runs of hidden systems
j362, path 1 (9 x 22)
[[-12  20  22  -5  -6   3 -28 -27  10 -38  -8  17  35 -41  12  13  28  25
  -12 -35 -28 -36]
 [ -5  22 -13   2  41 -13   0  -3 -15 -11 -41   3  47   9  35  18  30  28
  -38 -17   0 -12]
 [-11  -9 -22  54  25  32 -20 -26 -15  29 -20  -3   1  24  26  16  24  26
   -7  -5  17   3]
 [ 29   1 -10  22 -13  33 -41 -28 -11 -21  16 -11 -10  -5  22  38  17 -22
   21 -11  23 -31]
 [ 32   1 -28 -28  24 -31 -20  27 -16 -30  10 -30  15   9  33  21  -2 -28
    2 -13  40  -2]
 [-10 -25 -11  14  32  -1  10   9 -18  21  21 -47  -9  42   0 -22 -12  -7
   -4  -7  30  45]
 [ -6   8  11   7 -25  42  -7 -24  -4  17  40 -33 -24   8 -47  -3  -3 -45
   24   8   3   9]
 [  6  20  -2 -48  -5 -30 -26  26   9 -27  25   2  16 -27 -39  -9  10 -45
   26   0   0 -11]
 [-21 -11   0 -10  52 -46  36  21  -8 -18   4   8  20  16 -28 -48   2  10
   -5 -12  -4  22]]
j669, path 2 (9 x 22)
[[ 16   2   1  30  28  19  -3  -8   0  11 -24  30 -13   9  -9  26   0  15
    1   1   8 -17]
 [ 26  13 -15  19  -1  -8  -9 -10  10 -15  -7  14 -27  -8   6  29 -18   7
   14 -11  19 -30]
 [ 16  -1 -18  -3  -7 -38  -2   9   1 -17   1 -25 -25   0  26   7 -28   6
    4 -13  33  -1]
 [ -4 -19   5  -7 -26  -6  -4   7 -12  12   6 -48 -23   9  18 -12 -15   0
   -1   7  26  26]
 [ -8 -16  28 -25 -48  18 -20   8 -11  11   6 -21  -3 -15  -2 -15  14 -13
    4  26  -5  11]
 [  2 -15  30 -43  -8  -1  -5  29 -10  -8  -7  20  28 -21 -13 -17  24 -10
   -5  22 -23   3]
 [  6 -12  16 -13  43   7  25  25  -8   9 -18  38  18  11 -30  -9   9  -1
  -12  15 -15   6]
 [  7  15   0  28  26  20  20 -11  12  18 -13  41 -23  13 -43  14 -13   6
    6   5  -9 -13]
 [ 11  30 -16  22  -6 -24   7 -20  30 -19  -5  26 -35 -16 -14  19 -32  16
   17 -19   3 -31]]
j362, path 3 (9 x 22)
[[  0  -4  37 -43 -53  20  13  -1  15 -16  37 -30   0 -23   4  -4 -29 -21
  -14 -15 -29  10]
 [-21  15  22 -60   2  -9  -2  43  15  24 -15 -12  35 -14 -12  -5  -2  -6
  -35   2 -27  27]
 [-35 -21  44   8  28  21 -13   8   6  28 -22  21   9  -9 -39 -27  14  38
  -15 -10 -23  21]
 [ 10  30  41  14  10  32  -1 -30   3 -12 -25  40   0 -14 -39  24  17  11
   -2  -3 -20 -42]
 [ 20  30 -26   5  25 -38 -16  12   8 -10 -46  42   3 -12   4  29   6  21
    5   1  17 -38]
 [  4 -22 -15  46  16 -32  14 -15 -11 -13 -21   2 -27  15  37  -8 -13  52
    2 -13  32  -4]
 [ 13   9  -8  25 -51  20  23 -39 -17   3   1 -34 -32  16  37  19 -12  -4
   -3  19  15  -9]
 [  9 -11 -22 -37 -56  -8 -36  27  -7   8   7 -29   0 -19  39   9   7 -26
    9  24  14   8]
 [  3 -61  28 -37   6  -2  -4  39 -24 -11  18 -22  19   0  22 -32   6  -4
   -9  -1   3  35]]
j669, path 4 (9 x 22)
[[-21  26  26 -25 -40  14  20 -20 -33   7  -7 -22  26   3 -19 -20  42 -28
   -9  44 -20  -1]
 [-24  -9 -20 -16  11 -13 -18  28   1  12 -10  57  41 -18 -24 -27  46  -4
   17  27 -29   3]
 [ 13 -30   5  26  52  11  43  -8 -12 -26  12  54  14  18 -16 -17   6   5
    5  -9 -22 -11]
 [ 15  49 -41  29  14  18  47 -32  15  13  -6  24 -11  29 -11  38 -21 -18
   -7   5 -13 -19]
 [ -9  14 -60  25  -9 -22 -22 -10  50   6  19  12 -29 -16  13  15 -39  14
   22 -36   6  -3]
 [ -5 -13   5   5 -21 -21  13 -21   8 -40  32 -53 -15  -4  50 -11 -37  23
  -13 -51  11   8]
 [-28  16   4 -24 -38  11   2  -6 -16  26  -4 -75  20  12  40   3  10  -4
  -37   9   4  29]
 [-34 -32  18 -17 -21  34 -65  18  -7  30   0  -5  32 -25   5 -18  49   2
   -1  12 -17  25]
 [ 17 -23  50 -24  29  31  -8   6 -28 -39   1  33  51 -12 -12  -3  49 -12
   -9   0 -27 -21]]
j509, path 5 (9 x 22)
[[-27  15   8 -22 -17 -21  -2  11   7  19  -3  -7  -3 -12 -45 -30   3  -8
   13  21  -5  15]
 [-26 -13  21  -6   0 -23   7   7  -6 -10  -1  21   9 -13 -32 -46  22  15
   13  12 -16   4]
 [-10   4   3   3  10  -3  35 -11 -13 -12 -12  38  24   2 -14 -19  26   6
   -4  18 -27 -13]
 [  3   8 -30  20   5  -1  10 -12   8  -4 -13  54  13  -7   8  11  13  10
    7   8 -20 -25]
 [ 13  -8 -21  19  -5  -4   9 -16  11 -27   5  26  -6 -11  36  15 -13  17
    2 -23  -7 -21]
 [  9   5 -20   2 -18   3  21 -11   8  -5   3 -16  -4   6  49  24 -26   6
  -23 -15  -3   1]
 [-10  -1 -15  -1 -27  18 -18  -2  11  27   3 -33  -9  -2  34  16 -14   5
  -14  -7   2  20]
 [-12 -14  24 -17 -21  24 -32   3  -2   7  16 -38   4 -10   8  -4   3  -4
   -8 -12   1  19]
 [ -2  -6  28 -35  16  13 -17  24 -16   5  -4 -19  30  -1 -11  -4  20 -15
  -17   4  -2  16]]
j935, path 6 (9 x 22)
[[-19   7  11  13   2  24   0 -28   3  -2  13 -22   7   3   2   1   0   9
  -15 -28 -11   5]
 [-17  23   0  -5  -1   7 -28  -9   6   0  -4 -15  21 -13   0  12  17   1
   -8 -19  -4  -5]
 [-11  -9  -2   1  24 -10 -27   7 -13  -7  -9 -12  21  -1  12  -7  22  14
   -4 -13  15   5]
 [ -2   0   1  13  14  14  -2 -16 -26  -4   1 -16  15  18   2   1  27  -7
   -2   5  12  -2]
 [  6  15 -23   7   5   9 -22  -8  -7   0   7   1   8   3  -7  15  20 -25
   17   6  10 -15]
 [ 11  -6 -22   3  20 -22 -12   6  -4 -26  16   3   5   0   4  -1   4 -11
   19 -14  19  -8]
 [  3   7 -19   2  18  -8  24  -7 -10 -13  21 -22   4  23   3  -6 -10 -18
   -1 -10  10   6]
 [-17  15 -30   8  -8   6  -2 -13  11  14  26 -17  -4   9 -14  -1  -7 -22
   11  -6  -1  10]
 [-20  -1 -13  -3  -9 -14 -14  -5  11 -17  27  -3   9 -16  -7 -22   3  -5
   15 -20  -8   1]]
j386, path 7 (9 x 22)
[[ -5   4  -2   0 -24  33 -14 -22  -8  -6  33  -4  13  -4 -13  -2  26 -35
   18   9 -14  -9]
 [ -3   1 -30 -22  18 -23 -17  19   5 -20  16  17  36 -14   0  -8  21 -22
   12  -7  -6  -4]
 [-12 -19 -14  18  49  -7  24   0  -5  -5  16   8  13  23  -6 -24  -3   8
   -2 -21  -3  17]
 [-19  28 -14  31   5  37  13 -41  12  18  18  -3  -5  16 -26  11  -3 -11
    0 -12 -16  -3]
 [-20  34 -30   3 -15 -19 -35 -15  26 -11   7  -3   7 -27   3  10   4   6
   11 -27  -3 -18]
 [-23  -9  -5   3  10 -42  10  -8 -10 -30   2 -26  16   3  33 -29   3  32
  -12 -29  10  11]
 [-28  -6  -4  19  -8  32  22 -26 -24  27   2 -30  15  29  15 -13  23  -1
  -18  17  -8  22]
 [-12  -3 -18   7 -23  33 -54 -10   0  14  11  10  17 -19   1   7  41 -20
   21  11  -9  -8]
 [ 11 -15  -5 -15  30 -22 -22  11  -9 -54  14  19  40 -15  18  -6  27  -4
    8 -25   1 -17]]
j975, path 8 (9 x 22)
[[ -1 -38   3  -4   0  -8   8  26 -10  20  11 -32 -25  20   5 -23 -23   3
    2   9  25  38]
 [-11  -3  14  -3 -33  36  19  -9  -5  32  17  -7 -16   9 -34 -12   0 -29
    8  31 -19  15]
 [ -5  12   8 -38 -15  -6 -17  30  18   1   2  31  12 -32 -40  -8   8 -20
   13  15 -27  -4]
 [ -5 -23  12 -11  42 -26  19  29  15  -9  -3  29   5  -1 -14 -24 -22  27
  -10 -22 -11  15]
 [-14  15  -8  37  19  17  51 -30   7  21 -15  23 -12  27 -12   2 -17  24
  -17   0 -18   2]
 [ -5  41 -16  18 -32  -6 -12 -28  21  -1 -22  29 -17 -27 -10  21   3  13
   15   7  -7 -39]
 [ 14  -8  18 -14 -18 -50  -8   8   3 -48 -11  -5  -8 -29  34  -5 -11  33
   -3 -23  15 -19]
 [ -1 -25   8   5  -5   2  36  -1 -26  11 -20 -32   0  28  54  -4  -5  28
  -34  13  13  23]
 [ -5  -8  -1  17 -40  58 -30 -14 -10  47  -9   4  -8  -2   7  17  26  -8
    4  38  -8   5]]
j165, path 9 (9 x 22)
[[ 36 -16 -26  -7  16   2  10  11 -11 -26  18  20  13  11  21  15   1 -29
    8   7   5 -12]
 [ 22  -3 -38   4  17  13  12   8  10  11  21   0  -8  22   9  23 -29 -28
    1  -6   7  10]
 [  0   3 -14   9  -7  14  -3  -9  26   7  33 -21 -26   2  -7  10 -39 -12
    7 -28   3  12]
 [-21  22  11 -15 -19  -9   2 -12  18  -6  19 -43  -5 -10  -5  -4 -25  -1
  -11 -30  -5  10]
 [-38  14  12 -13  -3 -13   1   2   1  16 -10 -33  13   0  -7 -22   5  17
  -20  -7  -5  23]
 [-33  -6  20   6   4   9  -6 -10 -14  11  -9   2  18  -4 -20 -30  36  16
   -1   9 -14  10]
 [ -4   7   7  -2   9   0  -9  -5 -14 -19 -10  33  29 -12 -18  -7  42  -5
    9  13 -15 -25]
 [ 19  -2 -23   3  37 -20  -1  16  -8 -18 -14  41  20   1   3  10  18  -1
    8   4   6 -19]
 [ 21 -12 -32  34  28  -1  17  -7  -2  -7   4  22 -16  23  12  12 -15   3
    9  -7  15  -9]]
j386, path 10 (9 x 22)
[[-11   6   7  -9 -37  -3  -1 -16 -20 -13  -3 -21  13  -9  21 -10  26  -1
   -5  15  -1  -6]
 [ -4 -26 -16 -13  -8  -4 -13  20 -22   5  -4   8  27   0  25 -16  34  -6
    3  27   0  10]
 [ 10 -38  -2   7  20  26  -3   6 -15  -5  16  26  15   9   2  -5  21 -12
   10   7  -8   2]
 [ 19  10 -16   0  27  23   5  -3   8  -7  17  25  17   7 -14  25   2 -30
    4  -8 -14 -15]
 [  5  19 -34   7  35 -15  -3   4  25  -3   8   9  -3   4  -9  19 -24  -3
    3 -33   6  -2]
 [-13  16  -2  21  10 -10  13 -23  17  -5  11 -31 -23   9  -3  -1 -35  19
   -8 -39  13   9]
 [-27  30   6   1 -34  -3   0 -26   5  11   0 -49 -10  -4   3  -3  -6   5
  -10  -7   5   8]
 [-28  -7   6 -15 -35 -18 -30   4 -10   4  -6 -24   9 -21  12 -27  26  11
    3  12   4  13]
 [-11 -34  23 -11  -1   2  -4   8 -34 -14   1   5  28  -3   8 -33  42   3
    1  20  -7   5]]
j935, path 11 (9 x 22)
[[ -4  29 -20 -31 -31 -46 -12  17   9  -1  -4 -30  -8 -14   5  -2 -13 -13
    6   8  20   2]
 [-22 -38  -6 -10 -15 -26   5  25 -16  11  10 -25  -5   8  12 -46   1   6
    7  18  11  37]
 [-14 -17  15  -7 -32  31  23 -11 -19   9  23   3   8   7 -19 -27  25 -29
    7  37 -29   9]
 [  3   1 -12 -21   3  11 -13  23  13   5   2  59  26 -20 -29   4  22 -25
   14  20 -34 -13]
 [ 16 -23  -3   7  54 -12  22  19   6 -19  -7  53  10   5  -5  -4 -11  21
   -4 -19 -11  -5]
 [  8  25   1  32  24  21  50 -33  11   2  -9   6 -20  27  -6  22 -33  16
  -22 -19  -7  -9]
 [ -9  43 -19  19 -31  -3 -18 -28  38  13  -9  -8 -33 -20   4  30 -32  22
    1 -26   4 -15]
 [-14  -7  11 -13 -36 -47 -19   2   7 -26  -6 -34  -7 -29  44 -15 -14  39
  -10 -28  13   1]
 [-21 -12  17 -25 -28   4  15   7 -32  16 -11 -53  25  15  39 -17  20   4
  -34  24   1  29]]
j975, path 12 (9 x 22)
[[ -8  -3 -22  26  22 -11   1 -12 -17   0 -11  -3   9  17  17  -5  18  15
    0  -1  17   1]
 [  4  -2 -16  23 -15  12 -10 -26 -13 -10  14   1  -5   3   7   1  19 -10
   21  10   8 -16]
 [ 14  -3 -16 -21 -15 -13 -10   6  -8 -26  21  -5  13 -10  18   2  11 -26
   12   5   6 -10]
 [ -2 -24 -24 -12  11  -6   1  20  -3   3  20 -18  10  13  24  -9  -8 -11
   -4  -9   8  27]
 [-15  -5 -14  12  -4  32   4 -15   4  21  29 -15  -3  14  -8  -3  -6 -18
    1  -6 -12  20]
 [-12  26  -4 -14 -12   8 -13  -7  18  -6  19  -1  15 -17 -24   4   6 -24
    7 -10 -20  -8]
 [-15   4  -3 -15  25 -30  -4  14   9 -17   4  -8  19  -6  -6 -15  -3   8
   -8 -31  -2   7]
 [-25   2  -7  26  22   2  22 -23  -8   8   1 -12   5  23  -2 -16   3  18
  -13 -14  -1  15]
 [-16  25 -14  22 -16   8  -7 -34  -4  -1   1   6   6  -4 -11   1  29  -6
   14  10  -7 -20]]
j165, path 13 (9 x 22)
[[ -7 -14  32  23 -13  19  11 -28   0 -18  20  14 -16  -9 -30 -22   1   7
   18  -5 -15 -11]
 [  7  43  -4 -28 -15 -24  13  -1   9 -21 -17  15  16 -18  -2  15   5  -9
  -10   6 -15 -28]
 [ -7 -26 -24   5  25 -29  -2  31   4  19 -21  16  -3   6  20 -11  -8  29
   -5  -2  11  22]
 [  1 -24  16  34 -11  37  27 -34 -11  -3  12   5 -16  11   7  -5  -3  13
    0  -2 -12  -4]
 [  7  37 -12 -19 -39   9 -11 -11  13  -4  -5   6   9 -24   6  30   6 -18
   -2   9 -16 -24]
 [  2 -28 -10 -21  15 -29 -29  42   6  -1  -7  -5   7 -11  30  -5  -8  16
   -7 -16  16  21]
 [  2 -23  27  17  20  36  30 -16 -23   5   4 -18   0  30   6  -5  -4   5
  -22  -4   0  17]
 [ -2  40  -4   2 -24  33 -17 -17   8  24  -4   4  -3  -8 -27  28  14 -25
    7  16 -14 -17]
 [  7 -13   7 -21   6 -36 -47  33  11 -23   3   3   0 -31  -4  -7  -1   7
   18 -20  18  -6]]
j509, path 14 (9 x 22)
[[ 11   4 -16 -22  -3  -1  61   3  -5 -15 -10  38  36   7  32   4   2  -6
  -27  17 -40  -7]
 [ -5 -11 -44  24   0  23  -4   3  24  39 -19  48  -1  -2  33  24  -8  25
   -8   0 -22   4]
 [  7 -11  17  15 -20  37  -9 -29  25 -22  22   2 -14 -24  25  23 -24  18
   -9 -47 -21 -15]
 [ 13  26   9 -42 -13  -4   6  12  10  -5 -15 -32  19  -6  39  35 -21   0
  -42 -15  -5  -1]
 [-16 -17   4   4   8   7 -36  23  -1  47 -33 -29  -7   4  25   7   0  34
  -21  -4  20  32]
 [ -8  -7  57  15  -7  46 -24 -25 -18   2   8 -35  -7  -4 -24  -2  18   3
   -3 -10   7   0]
 [ 22  26  25 -44   6  -5 -23  20 -23 -19 -16  -9  26  -8 -24  16  31 -34
    2  18  12 -22]
 [ 17 -31  -3   3  52 -29 -18  41 -21   0 -25  22  -4  10 -10 -12  11  16
   15  12  35   5]
 [ 16  -4  14  45  22  23  36 -31 -15  -6  10   8 -33  30 -33  -3 -11  -3
   15   4  10 -11]]

runs to name
path 15 (2 x 22)
[[ -7   8 -22  28  22  -3  62 -17  -4  11   3  -1 -15  37  -9 -15 -23   7
   -8   3  -2  15]
 [-18  20 -30  21 -50  13  -5 -29  24  24  20  -1 -29  -9 -10   4 -14 -13
   25   8 -10  -4]]
	j362
path 16 (2 x 22)
[[-22  26  -6  -3   7   3   2   3  18  28 -31  21  17  -7  -7  10   5  18
  -23   0 -24   2]
 [-12 -19   7  31   8   1 -11 -11   2   3 -23  20  -7 -10  12  -8   6  47
   -3 -12   0  -2]]
	j935
path 17 (2 x 22)
[[-39  56 -17  27  -2 -38  -1 -38   7  -5 -24  10   2 -12 -33 -14  24  24
   13  -1  -1 -27]
 [-25  14 -23  30 -17 -38  -1 -38 -19 -36  -9  10  13 -13  18 -25  43  26
   20   4   3 -28]]
	j362
path 18 (2 x 22)
[[-29  11  -3  -6   3  -8  -5   3  -9  20  -6  -8  15   5 -25 -25  23  -2
    4  16  -2  14]
 [-13 -11   7   4   8  -6  -4  -3 -11 -14   7  22  14  -7 -27 -30  29  -1
   20   8 -10  -5]]
	j165
path 19 (2 x 22)
[[ 13  10  12 -21  15 -24   3   7   3 -28 -24  -9  22  -7  45  22 -11  29
  -37 -31   3 -12]
 [-18  -1   5  22  16  17   2  -5 -11  41 -36 -31  -2  25  26  11   1  35
  -33  -2  16  23]]
	j362
path 20 (2 x 22)
[[  1   7 -37  -1  59  -6   3  31  18  38   1  -7  -7  33 -20  13 -33 -13
   -8 -16  17  32]
 [-15  -1  13  40   2  11 -13 -27  27   9  32 -17 -50  -2 -47 -10 -37   9
   27 -33  14   6]]
	j362
path 21 (2 x 22)
[[  4  37   5  -1   9   1  20 -20   7 -15  -1  -7   3   5 -10  19 -12  -5
  -14 -18  -6 -16]
 [-16  17 -21  10   4 -18 -16   3  16  17 -11 -13 -12  -3   2   6 -14  17
   -3 -16  13  10]]
	j935
path 22 (2 x 22)
[[ -5  34 -72 -10   8   6  -8   2  29  15  33  16  23   1 -10  23  -1 -51
   15  -4 -21  -1]
 [-16 -34 -34  17  36 -21  -6   7  24 -25  45  15   7  -5   8 -27 -17  13
   14 -52  -6  14]]
	j935
path 23 (2 x 22)
[[-13 -22 -50  23  15  43 -40  -2  -1  37  12  -6  26  14  43  18  24  -6
   -8 -10  -3  23]
 [  9  -5   2   9   2  50 -39 -26   6 -24  49  -9   9 -10  -6  22   9 -34
   15 -38  -8 -15]]
	j975
path 24 (2 x 22)
[[-23  -1  25  -2 -21  11  29 -19  -9   1   7 -22   2   5  -3 -21  -2   8
  -16   2 -16  12]
 [-19  16   0 -13 -21  16 -17   2   7  25 -12  11  14 -15 -12   3  20  -4
   -4  17 -22   2]]
	j935
path 25 (2 x 22)
[[  9  18  -8 -12 -11 -59  11   7  20 -38 -11  26 -12 -24   0  -3 -17  17
   12  -9   2 -28]
 [ -7 -16 -10   8  13 -40  42  12  -8   5 -11 -22 -18  27  23 -23 -26  33
  -16   0  21  25]]
	j669
path 26 (2 x 22)
[[-17 -22 -32  25  24 -14 -26  16   5  24 -13  19  -4   2   5 -14   8  24
   11  -1  14  16]
 [ 13 -13  20  27 -11  22  14 -36 -10 -31  20  -3 -18   1   3   1  -4   5
   10 -16   0 -21]]
	j362
